In the rows, 128 means zero.
The rows below come in pairs that one turn or mirror swaps. Which row does each named row swap with?
The rows were stretched afterwards, more along some directions than others.
j694: [146 139 135 163 133 133 132 107 144 147 132 167 138 119 126  98 108 114
 152 109 120 109 105 133 158 115 118]
j863: [150 132 156 184 152 109 129 111 147 155 118 170 132 102 165 150  98 125
 129 121 125 128 116 150 153  84 119]
j314: [138 133 162 189 155 126 125 105 165 141 133 180 148 105 172 132 127 114
 133 105 126 146 130 150 144  86 103]
j662: [157 142 144 167 139 124 153 122 136 154 125 174 149 109 134 120 106 109
 122 128 120 123 132 105 138 108 125]
j537: [127 132 142 146 146 115 120  93 135 159 105 152 150 116 162 131  92 141
 154 117 136 136  92 145 148 102 131]
j509: [130 126 142 143 148 118 108  99 132 153 100 147 141 111 160 145  98 144
 142 113 126 131  98 149 134  98 130]
j95: [130 141 164 157 140 132 124 136 146 147 150 144 139 113 124 123 137 124
 164 111 129 128 108 138 172 111 117]
j507: [135 137 150 144 148 117 143  93 142 170 123 157 154 118 160 111  98 131
 161 127 145 140  78 138 172 111 130]
j440: [147 135 138 164 135 134 131 106 139 152 130 166 138 118 127  99 103 112
 151 106 117 109 106 131 156 117 119]
j786: [137 132 138 139 137 145 113 121 146 130 122 152 121 112 132 146 106 107
 128  95 118 124 120 136 124 114 114]
j802: [137 140 155 155 138 120 145  91 144 171 131 161 157 113 157 110  91 125
 165 130 147 140  77 140 175 114 124]
j411: [111 143 129 122 130 121 143  97 127 145 118 152 142 115 139 106 118 100
 133 112 135 141  86 133 146 128 128]
j871: [144 141 150 149 141 120 153  95 148 169 134 170 161 113 154 114  91 118
 163 126 150 138  79 141 170 116 118]
j864: [157 141 143 165 140 122 154 120 135 152 121 169 144 115 131 123 111 112
 128 127 120 124 130 107 136 107 129]
j546: [149 134 144 153 143 142 121 135 160 129 132 165 126 101 140 160 109 109
 127 100 125 128 134 131 117 112 106]
j341: [123 152 144 150 124 136 122 127 145 131 134 164 125  85 128 143 136 121
 132 111 118 126 119 153 132 119 100]
j203: [126 142 143 133 131 137 125 114 129 126 115 153 150  98 140 146 110 125
 140  95 130 139 125 143 127 105 110]
j983: [120 145 134 148 126 131 116 128 139 128 121 158 122  91 133 152 127 126
 132 112 117 132 125 145 119 118 109]
j829: [130 142 164 163 142 127 125 138 149 147 153 153 144 114 128 122 139 122
 166 114 129 130 114 138 173 110 114]
j11: [124 146 134 152 125 131 117 127 139 129 123 162 122  89 133 153 131 126
 136 113 116 133 127 143 113 118 106]
j797: [144 144 154 156 139 121 155 104 156 165 137 178 156 104 155 119  95 117
 159 127 151 138  85 134 169 117 114]
j480: [152 133 156 177 157 106 129 112 148 156 114 166 131 104 166 155  98 126
 129 122 129 127 112 147 153  85 121]
j823: [135 135 152 149 146 119 128  92 138 168 121 145 152 119 161 115  92 139
 166 128 142 135  82 146 167 109 131]
j118: [131 133 171 145 149 132 133 111 139 154 136 142 133 117 158 140 135 120
 125 119 125 141 109 163 171  86 119]
j572: [145 145 135 163 130 139 136 109 140 150 134 164 140 113 124  93 111 108
 148 114 116 109 114 124 154 118 120]
j751: [107 146 134 132 131 124 143  99 129 144 120 155 146 118 140  99 121 102
 143 115 140 144  87 132 151 132 128]
j775: [140 130 162 186 151 120 125 103 160 147 132 183 150 109 170 137 120 113
 127 107 123 144 119 155 145  84 100]
j469: [153 143 145 159 138 141 134 136 166 138 140 172 128  91 140 159 108 108
 136 113 130 134 129 128 121 119 104]
j970: [118 133 135 125 137 124 146  95 135 153 122 156 134 126 143 107 111 100
 122 127 133 135  85 132 149 127 134]
j267: [143 149 152 154 143 128 157 103 159 165 141 173 157  98 150 112 101 115
 157 124 150 135  90 132 166 119 110]
j835: [124 145 168 141 137 137 140 113 140 146 142 148 128 112 141 133 144 111
 124 119 125 135 102 164 172 108 110]
j692: [133 140 135 136 126 146 125 122 137 131 127 156 148  98 126 145 101 126
 142 106 120 125 127 137 128 114 106]
j207: [145 132 154 174 157 111 125 115 149 160 124 169 133  94 161 146  93 123
 131 120 127 117 110 147 162  93 121]
j841: [130 136 138 142 142 127 150  98 143 161 128 162 125 124 144 103 117 103
 125 142 126 138  97 124 150 118 131]
j574: [114 140 131 119 133 126 147  97 132 151 121 153 125 120 139 111 121 100
 128 126 135 145  84 133 144 132 132]
j598: [140 128 169 158 155 125 140 111 143 157 130 146 138 122 159 143 118 117
 119 128 122 141 116 150 165  80 123]
j698: [122 138 136 126 135 127 145  99 137 155 123 153 126 121 143 107 122 103
 122 135 133 137  92 127 146 123 132]
j675: [156 140 161 162 129 133 130 110 138 155 117 148 115 107 138 155 108 127
 129 139 116 124 117 131 124 102 119]
j583: [150 135 157 184 148 111 127 109 146 155 115 169 131 101 167 152  95 125
 128 123 127 129 114 148 147  86 118]
j425: [122 143 137 155 128 130 108 128 138 131 119 158 125  94 136 152 123 132
 135 110 117 130 124 145 119 116 110]
j820: [143 130 155 181 149 128 132  96 157 152 128 181 141 116 163 122 116 111
 120 121 118 140 124 139 140  88 110]
j578: [148 133 134 148 145 133 122 130 138 153 135 160 143  96 139 138  89 129
 149 123 125 105 124 127 160 104 125]
j171: [149 145 157 143 125 139 138 131 139 155 141 139 122 119 114 129 122 124
 156 133 126 124 103 121 152 123 125]
j993: [157 144 141 171 136 126 150 117 140 158 132 176 148 121 126 101 102 109
 143 125 124 115 112 108 153 119 124]
j543: [133 140 161 152 139 135 135 134 151 151 152 149 138 113 120 121 133 120
 159 114 130 127 104 135 163 121 115]
j497: [137 138 137 147 134 137 129 108 138 143 128 156 131 122 120 105 108 111
 151 102 120 114  99 138 157 120 120]
j697: [154 139 159 161 128 133 134 122 137 159 127 145 113 120 130 147 112 126
 138 141 115 127 117 124 130 109 125]
j53: [147 144 157 145 128 139 133 135 143 159 146 140 130 121 115 125 122 126
 157 131 126 123 101 124 160 124 125]
j838: [120 136 132 131 137 128 146  98 140 155 126 153 118 122 144 108 120  99
 126 136 130 139  89 129 146 129 132]
j450: [157 141 141 170 135 127 148 117 140 155 131 172 146 114 136  98 112 109
 136 125 122 114 116 119 154 110 122]
j867: [156 144 134 163 132 125 149 115 140 156 131 175 146 114 124 103 107 108
 135 123 119 115 114 109 146 117 122]
j459: [134 136 131 150 131 141 126 105 139 142 130 158 133 116 125 105 111 108
 149 102 116 115 105 140 153 113 117]
j378: [151 148 151 151 141 129 160 108 159 164 139 179 153 100 150 122  97 113
 147 126 148 137  90 129 161 122 109]
j539: [115 147 157 158 125 135 130 116 142 136 149 159 122  95 142 136 145 113
 135 119 123 138 114 166 151 105 101]
j709: [154 127 163 161 157 123 140 125 140 157 124 154 136 119 155 150 116 122
 114 129 118 140 135 128 143  82 129]
j734: [155 149 150 151 142 129 160 114 160 165 141 181 151 100 150 126  97 106
 150 126 147 136  94 129 161 125 108]
j435: [108 143 136 129 132 123 136 105 122 131 112 153 155 108 142 117 122 107
 133  96 135 144 103 142 141 118 124]
j130: [133 134 169 189 157 118 122 113 166 142 138 175 152 105 164 136 128 122
 146 101 130 144 121 157 159  89 105]
j849: [128 140 139 136 127 137 124 115 127 126 118 154 152  98 138 148 109 126
 143 100 128 138 125 142 123 102 109]
j628: [149 127 164 160 151 121 140 118 136 156 120 155 145 119 155 152 108 121
 115 131 118 140 130 128 143  82 128]
j582: [151 142 154 146 125 139 133 125 136 160 139 134 121 120 126 132 112 129
 155 144 126 127 105 128 142 119 127]
j105: [110 140 130 124 132 125 137 102 127 140 116 150 141 111 143 103 117 105
 136 111 137 134  89 135 146 134 126]
j606: [154 129 164 158 158 124 140 120 141 158 121 151 138 119 154 152 114 122
 114 128 120 138 127 130 147  87 125]
j908: [153 141 141 172 136 127 137 112 140 156 133 169 138 117 122 101 108 115
 150 118 119 110 114 121 159 110 123]
j600: [149 140 138 149 138 142 117 136 158 134 130 162 126  95 136 160 108 109
 129 105 121 123 133 127 117 114 102]
j941: [123 150 153 155 126 138 130 117 144 138 147 163 128  95 138 138 142 110
 135 116 125 131 113 164 155 110 101]
j41: [109 141 132 129 134 120 142 100 122 133 107 154 151 111 143 120 121 110
 136 104 137 147 103 136 134 119 128]
j336: [141 145 156 148 134 136 133 136 145 159 150 139 130 118 117 122 133 122
 161 133 126 125 110 123 162 124 124]
j895: [148 130 143 162 156 123 122 128 149 159 136 167 133  99 146 148  97 124
 138 123 125 107 120 135 166 105 123]
j886: [149 135 139 136 136 143 123 131 139 146 133 154 138  97 131 151  95 132
 142 118 123 111 129 126 141 109 116]
j590: [132 133 139 139 140 129 149  97 147 159 128 163 124 126 139 113 115 101
 115 137 124 132  97 125 147 119 126]
j750: [140 143 162 156 138 135 130 140 152 154 150 148 133 114 121 123 136 123
 162 117 126 125 107 131 170 122 118]
j533: [152 134 139 155 158 125 122 131 154 157 132 164 135  96 146 145  91 131
 137 114 126 103 118 135 162 106 119]
j596: [130 142 142 132 129 139 126 115 129 130 113 151 154 101 136 149 107 124
 136  97 123 135 124 140 127 107 111]

j130 pairs with j469
j675 pairs with j509
j450 pairs with j105

